(in the rows, 128 means zero)
M: a few groups of rows, each row roughly a mix of its group's hidden directions
M (100 x 10)
[[169  98 132 138 170 153  78 100 116 105]
 [119  74  89 104 103  84 134 116  95 114]
 [115 157 126 133 184 148 170 171 111 152]
 [130 161 175 162 137 175 135 135 171 145]
 [189 109 133 119  90 123 100  85 143 105]
 [104  94  79 156  97  88  93 133 138 139]
 [113  82 135 103 173 107  72 112 130 143]
 [111 111 123 114 151 113  59 135  82 102]
 [118 154  92  92 102 124 132  94 188 143]
 [102 102 129 123  94 124 112 192  83 114]
 [168 194 112 139  81 118 126 127 137 109]
 [125 106 141 116 118  90  85 140  99  66]
 [143 168  95 138 131 147 132  71 163 162]
 [107 176 137 149 169 167 150 163 136 156]
 [161 186 103 131  89 106 107 139 118  92]
 [138 133 182 116 162 163 169 149 110  95]
 [ 84 169 113  75 101 135 113 158 140 107]
 [105  85 177 158 112 154 161 124 163 125]
 [147  78 171 152 185 138 145 119 121 131]
 [118 123 125 111 103  93  77 136 105  68]
 [154 147 150 122 146 105 153  83 175  85]
 [124 120 129 117 150 119  47 120  91 112]
 [137 135 137 135 163 168 177 125 159 178]
 [ 96 187 108 117  85 141 114 167 112 133]
 [153 165 149 143 106 132 175  92 177 126]
 [111 117 182 141 143 144 145  66 157 134]
 [144 172  66 125 137 127 140 146 103 171]
 [189 132 131 123 103 157  94  88 148 101]
 [143 151 114 146 143 153 164  89 160 183]
 [ 97 160 116 151  92 136 117 186  89 126]
 [141 179 119 148 104 161 172 113 151 166]
 [118 103 164 136 146 155 167  92 167 168]
 [151 193 111 122  75 129 135 134  99 113]
 [133 174 160 157 148 184 133 139 162 144]
 [122 115 159 143 129 163 165  96 163 181]
 [106 158  82  91  87 115 115 113 172 133]
 [142 142  99 112 133 101  67 151  93  92]
 [107 144 123 139 110 135 190 145 140 187]
 [137 146 118 144  90 144 196 146 155 157]
 [124  69 152 109 173 124 146 114 164 101]
 [169 126 166 166 156 157 177 115 117 139]
 [111 107 174 140 144 153 158  79 162 155]
 [ 87  71 150 118 105 102 110 110 129  86]
 [121 104 129 105 173 103  71 122 105  90]
 [157 175 144 133 118 117  77  83 133  98]
 [109 166 107 108  89  82 103 105 138  89]
 [135 123 127 117 121  91  74 108 114  65]
 [163 146 182 119 161 159 161 128  97 108]
 [140 133 132 115 133  89  84  92 132  66]
 [112 167  89 152  65 131 151 152 138 127]
 [163 119 146 149 178 146 158  87 152 159]
 [136  88  82 102  99  80 125 112  95 120]
 [156 133 123 164 142 126 158  70 143 175]
 [153 159  82 117 107 101 107 173 104  98]
 [ 82 118 124 143 156 135 185 167 114 156]
 [135 201  92 124 135 137  85 133 123 146]
 [127  62 139 114 172  99  95 110 133 116]
 [127 204 123 125  94 161 149 142 120 146]
 [118  50 132 135 163 100 106 122 140 117]
 [139 109  77 102  90  92  95 100 105 113]
 [102 102 129 112 160 102  83 132  90  81]
 [ 91 170 124 126 103 143 107 185  91 127]
 [ 89  58 156 126 112 111 141 119 130  96]
 [142  57 108 128  89 131 161 104 124 115]
 [161 141 126 121 169 138  97  70 159 103]
 [134 177 175 154 147 168 120 137 166 141]
 [170 198 102 130 140 138 112 135 128 162]
 [125  81 174 148 174 140 145 155 107 105]
 [145 165 104 143 130 127 140  62 163 157]
 [136 139  76 121 103 115 128 194  98 123]
 [ 90  83 112 120 142 135 100 168  80 146]
 [102  93  86 165 115 104 104 120 158 169]
 [ 69  95  95 133 121 117 110 144 175 148]
 [177 191 100 135 122 143 110 124 136 162]
 [141 152  86 136  82 137 141 183 111 156]
 [134 108 134 128 113  82  82 119  98  72]
 [ 96 151  99 125  92 161 152 165 129 176]
 [167 170 128 119 130  94 113 102 148  71]
 [110 178  84 124  68 128 135 135 150 135]
 [112  53 132 124 164 100 105 123 145 113]
 [164 197 126 133 159 163 117 140 135 147]
 [ 66 134  98 111 108 135 127 149 181 142]
 [146 148  85 113 119  96 100 172  99  89]
 [129 138 180 161 142 181 153 136 167 135]
 [ 91  86 112 115 149 120  97 166  78 119]
 [108  75 188 142 133 135 163 131 148 110]
 [110 176  90  85  87 118  99 120 145 136]
 [161 146 120 144 149 115 123  51 156 131]
 [134 143  92 117 119 103  81 165  85  93]
 [111  84  90 106 100  74 126 117  97 121]
 [155  73 155 145 171 161 122 150 101 133]
 [153 102 152 194 138 134 154 148  87 124]
 [167 101 135 154 146  99  94  75 110 103]
 [142 147 121 144 149 157 170  97 161 183]
 [122 173 158 156 145 189 120 136 162 134]
 [100  53 148 122 110 113 142 114 126  92]
 [103 158 107 127 108 158 171 149 147 184]
 [136 178  69 120 152 137 133 150  98 158]
 [140  83 159 119 153 122  95 155  99  78]
 [142 198  98 118 155 152  91 137 118 132]]

the two rows of each list that fit no group, in list order (the others fit one group, some only roughly)
- J94: [158 139 138 133 180 154 159  88 163 155]
- J894: [111 139  78 141 100  94  80 141 166 137]
- J138: [167 129  88  87 115 102  96 105  95 101]
- J749: [125  78  94 107 127  73 151  99 108 115]
- J699: [ 84  69 174 139 114 123 143 117 148 108]
- J452: [120 154 104 154  81 120 163 118 122 186]
- J539: [118 114 111 120 138 121  60 149  72 126]
- J284: [143 194  94 138  77 131 132 127 111 147]
- J874: [175 129 117 161 150 126 111  59 137 135]
- J383: [152 122 137 160 153 153 174 107 137 186]
- J339: [150 178 119 144 163 176 157 148 132 160]
- J282: [111 123  79 101 102  94  98  99 172 137]
- J937: [128 192  95 115  81 125  99 132 112 148]
- J343: [139 143  51 107 114 109 117 126  91 142]
 | J894, J749
- J52: [106  70 151 128  89 103 111  91 150 108]
- J719: [133 125 135 163 132 125 188 111 135 189]
- J326: [189 164 123 124 101 124  84  96 145 131]
- J759: [152 177 172 100 143 161 138 130  87 110]
- J458: [151 191 106 132 108 138 114  72 136 138]
- J401: [142 143 130 101 148 121  74 106 141  66]
- J396: [104  97 135 109 119 110 155 188  87 104]
- J986: [151 177 149 152 117 180 103 114 166 131]
- J942: [ 85 129  84 101 107 111  93 121 173 148]
- J811: [107 129 127 105  94  90  97 156 100  74]
- J287: [143  97 172 114 188 156 140 157 135 112]
 | J458, J396
- J872: [114 102  88  87  84  88 118 130 107 100]
- J504: [109 140 123 128 119 173 165 174 135 182]
- J129: [128 195  98 108  72 131 125 135 120 128]
- J376: [123 161 158 150 161 192 145 152 149 135]
- J314: [143 108 157 101 176 136  96 136 135  70]
- J432: [160 144 109 134 129 124 150  55 160 153]
- J152: [ 93 117 108 132  94 105 106 180 102  87]
- J84: [148  87 179 130 180 141 158 125 122 104]
- J637: [116 174 100  88 112 130  83 122 151  89]
- J337: [153  89 162 150 181 131 121  99 122 167]
 | J872, J432
- J398: [135  89 155 138 174 131 144 152  68 119]
- J825: [ 96  78 141 108 182 110 106 122 110  97]
- J252: [120  75 101 121 118  85  93 120  83 116]
- J324: [128 144 144 157 145 188 175 148 151 153]
- J985: [160 159 102 118 121  98  75 140 105  86]
- J542: [ 96 181  96  93  92 142 126 129 166 135]
- J394: [135 110 136 158 136 141 184 145 112 189]
- J900: [114 189 123 112  86 153 160 160 127 105]
- J984: [139 185  70 136 115 140 115 132 119 169]
- J717: [186  95 158 141 165 121 144  88 113 120]
 | J398, J252
- J143: [114 120 134 155 113 146 178 160 121 190]
- J485: [120 106 178 150 131 163 165 107 170 153]
- J635: [118 121  80 119 108 128 134 198  96 138]
- J594: [ 71 147  90 113  88 122 103 164 144 128]
- J938: [168 112 105  98  97  77 100 100 107 113]
- J949: [116 185  88 117  71 124 118 124 144 145]
- J395: [162  63 132 117  97  95 147 101 123 110]
- J700: [146 144 127 139 156 176 161 104 164 175]
- J109: [100  69 172 117 125  96 144 125 126  91]
- J769: [ 93 155  80 120  83 110  85 142 133 148]
- J300: [131 182  90 115  86 159 133 127 166 144]
- J434: [145 145 171 147 173 185 146 137 148 120]
- J804: [142 154 127 128 162 173 159 103 171 167]
- J25: [173 184  84 112 139 114 105 131 108 150]
 | J485, J300
- J348: [ 94  84 125 119 130 128 160 191 111 152]
- J69: [121 183  95 155  80 144 145 136 132 164]
- J807: [167 132 157 138 164 109 109 108 150  68]
- J859: [164  78 131 151 150  92  93  99 103 144]
- J336: [127 158 110 132 141 176 158 113 168 179]
- J623: [161 159 120  92 126 132 140  68 167 144]
- J853: [100 145 128 159 145 187 167 162 140 150]
- J62: [147  63 134 141 170  97 102 105 112 130]
- J345: [162 123 127 150 168 167 147  89 149 173]
- J843: [174 193 127 133  92 127  99 107 139 125]
 | J348, J807
- J468: [118 120 151 112 134 110  82 126  91  63]
- J990: [170 125 160 157 141 152 193 121 127 110]
- J836: [167 123 136  88 159 117  95 116 107  72]
- J585: [161 184 125 148  75 148 124 117 142 158]
- J667: [ 87 168 109 121  83 134 125 180 112 111]
- J124: [196 113 145 141 141 113 148  81 113 104]
- J73: [ 75 127 147 149 162 158 172 162 132 142]
- J2: [131 163  96 153 103 116 146  72 140 170]
- J464: [101 129 111 119  75  94  93 154  95  95]
- J412: [115  95 101  98 151  80 152 152  81 126]
- J298: [123 118 136 143 117  88  96 166  86  76]
 | J468, J298
- J133: [105 100 154 115 173 117  78  98 109  97]
- J760: [147 196  86 115 151 131  99 139 109 145]
- J387: [ 71  81 168 151 115 132 155 135 149 123]
- J381: [116 146 109 125 132 186 158 149 148 183]
- J775: [141 159 106 115 122 108  81  75 144  89]
- J643: [138 195 105 117  77 147 156 128 140 131]
- J838: [151 157 138 154 144 146 126  56 160 140]
- J264: [101 128 117 120  77  79 100 148 100  92]
- J595: [127 200 139 111 108 168 165 134 133 139]
- J154: [168 100 151 132 177 128  96  87 130  95]
- J614: [ 89  95 130 136  75 121  83 103 150 111]
- J997: [129  80 154 113 167 110  98  79 108 112]
 | J838, J997
- J526: [ 99  87 181 115 130 117 107 111 138  77]
- J56: [129 151  98 142 155 149 121  92 161 190]
- J691: [144 106 155 105 165 111  97 124 130  62]
- J171: [ 71  69 157 142 111 128 148 126 142 109]
- J500: [138  67 146 132 146 117 151  78 163 116]
- J61: [117 134 134  92 122 102  84 147 125  61]
- J781: [122  96 159 116 130  83 104 146 109  68]
- J208: [104 158 147 165 135 168 159 151 159 170]
- J400: [161 199 144  98 128 154 143 108 106 136]
- J479: [105 157 100 141  87 135 165 132 129 188]
- J31: [148 153 130 121 175 182 143 108 166 156]
- J364: [163 189 141 147  88 132 126  92 153 124]
 | J56, J500
- J518: [160 192 149 131  81 122 128 123 127  94]
- J34: [138 189  86 123 160 130 131 156  98 155]
- J561: [148 132 154 131 144 135 169  78 185 141]
- J991: [173 125 112 110  90  82  87  96 123 116]
- J933: [144  73 117 137 142  83  79 102 112 126]
- J191: [ 65  82 142 130  95  90 121 119 128 118]
- J878: [156 145 168 156 126 189 134 119 169 128]
- J475: [156 124 121 133  77 147 181 114 162 161]
- J267: [159 166  90 124 108 107  83 161 105 102]
- J162: [143  65 172 126 105 103 135 110 147  96]
- J199: [105 124 132 157  91 165 171 140 133 182]
- J436: [191 125 185 124 137 136 118 108 152 102]
 | J518, J475
- J651: [118  64 118 140 147  89  78 130 113 135]
- J157: [151 136  78 138 131 143 186 137 118 173]
- J684: [105  74 179 128 146 137 154 137 129  85]
- J384: [128  79 148 124 193  91 116 105 126 128]
- J773: [ 91  75 157 147 122 112 182 141 136 144]
- J241: [150 126 129 114 152 109  76  91 132  70]
- J508: [150 159 161 150 114 152 123  72 163 156]
- J205: [125 112 140 158 125 137 185 153 117 188]
- J303: [128  73 167 126 193 134 130 126 132 114]
- J296: [153 126 190 135 151 162 167 135 132  93]
- J37: [121 123 143 114 158 101  73 101 110  75]
- J170: [168  91 166 163 171 124 130 122  89 130]
- J232: [125 187  97 110 121 132 120  84 175 128]
- J59: [101 166  84 138  76 134 142 126 134 171]
 | J384, J296
- J95: [164 142 111 150 144 135 114  53 145 148]
- J694: [142 166 156 160 118 189 129 131 169 142]
- J39: [ 91 171 105  89  94 110 108 137 150  91]
- J854: [126 102 100 103 169  97 100 167 102  92]
- J948: [117  68 164 123 188 128 133 131 138 113]
- J310: [146 114  67  95 142 100 143 168  97 130]
- J421: [132 122 134 140 142 129  56 157 126  77]
- J966: [ 88  81 111 115 147 116 150 179  99 108]
- J75: [165 189 100 119 165 155 115 147 113 141]
- J236: [179 112 135 148 168 131 109  67 129 123]
- J447: [167 149 172 151 145 162 175 132  98 120]
- J254: [100 137 163 140 187 164 155 163 130 119]
- J357: [145  82 145 151 179 127 117  94 136 171]
- J567: [132  57 131 143 144  89 101 133 109  99]
- J917: [138 136  94 119  80 121  67  92 135 113]
 | J310, J421
- J928: [ 99  88 101 111 148 110 117 178  87 106]
- J473: [131  85 102 110  92  69 107 105 108 119]
- J359: [155  86 191 138 164 155 120 140 131 113]
- J765: [122 120 160 137 135 135 195  95 175 131]
- J493: [142 124 147 122  98 144  68  91 147  84]
- J697: [127 164  78 154  69 121 136 120 146 153]
- J392: [120  87 158  89 168 113  99 140 108  87]
- J636: [128  62 162 139 172 128 149 129 147 103]
- J629: [181 182  83 112 139 125 115 130 110 149]
- J368: [153  89 125 116  76 111  87 136 102  92]
- J652: [128 110 124 161 112 124 182 127 111 192]
- J231: [112 118  89 119 116 116 111 188  77 110]
 | J359, J368
- J989: [156 132  79 122  97  84 103 150  94 103]
- J491: [ 94 137  99 136  69 126 136 167  97 157]
- J754: [100 154 102 140  91 139 169 143 134 185]
- J186: [159 171 153 133 128 113 112  71 159  97]
- J965: [104  71 144  95 180 115 114 121 154 114]
- J826: [114 141 163 158 136 173 180 123 148 165]
- J449: [ 89 145 138 124 190 121 144 176 109 144]
- J940: [ 81  88 117 113  87 100  95 104 127 100]
- J237: [142 103 177 108 191 148 146 107 138 116]
- J656: [183  86 128 166 125 100 149  97 123 104]
 | J989, J826
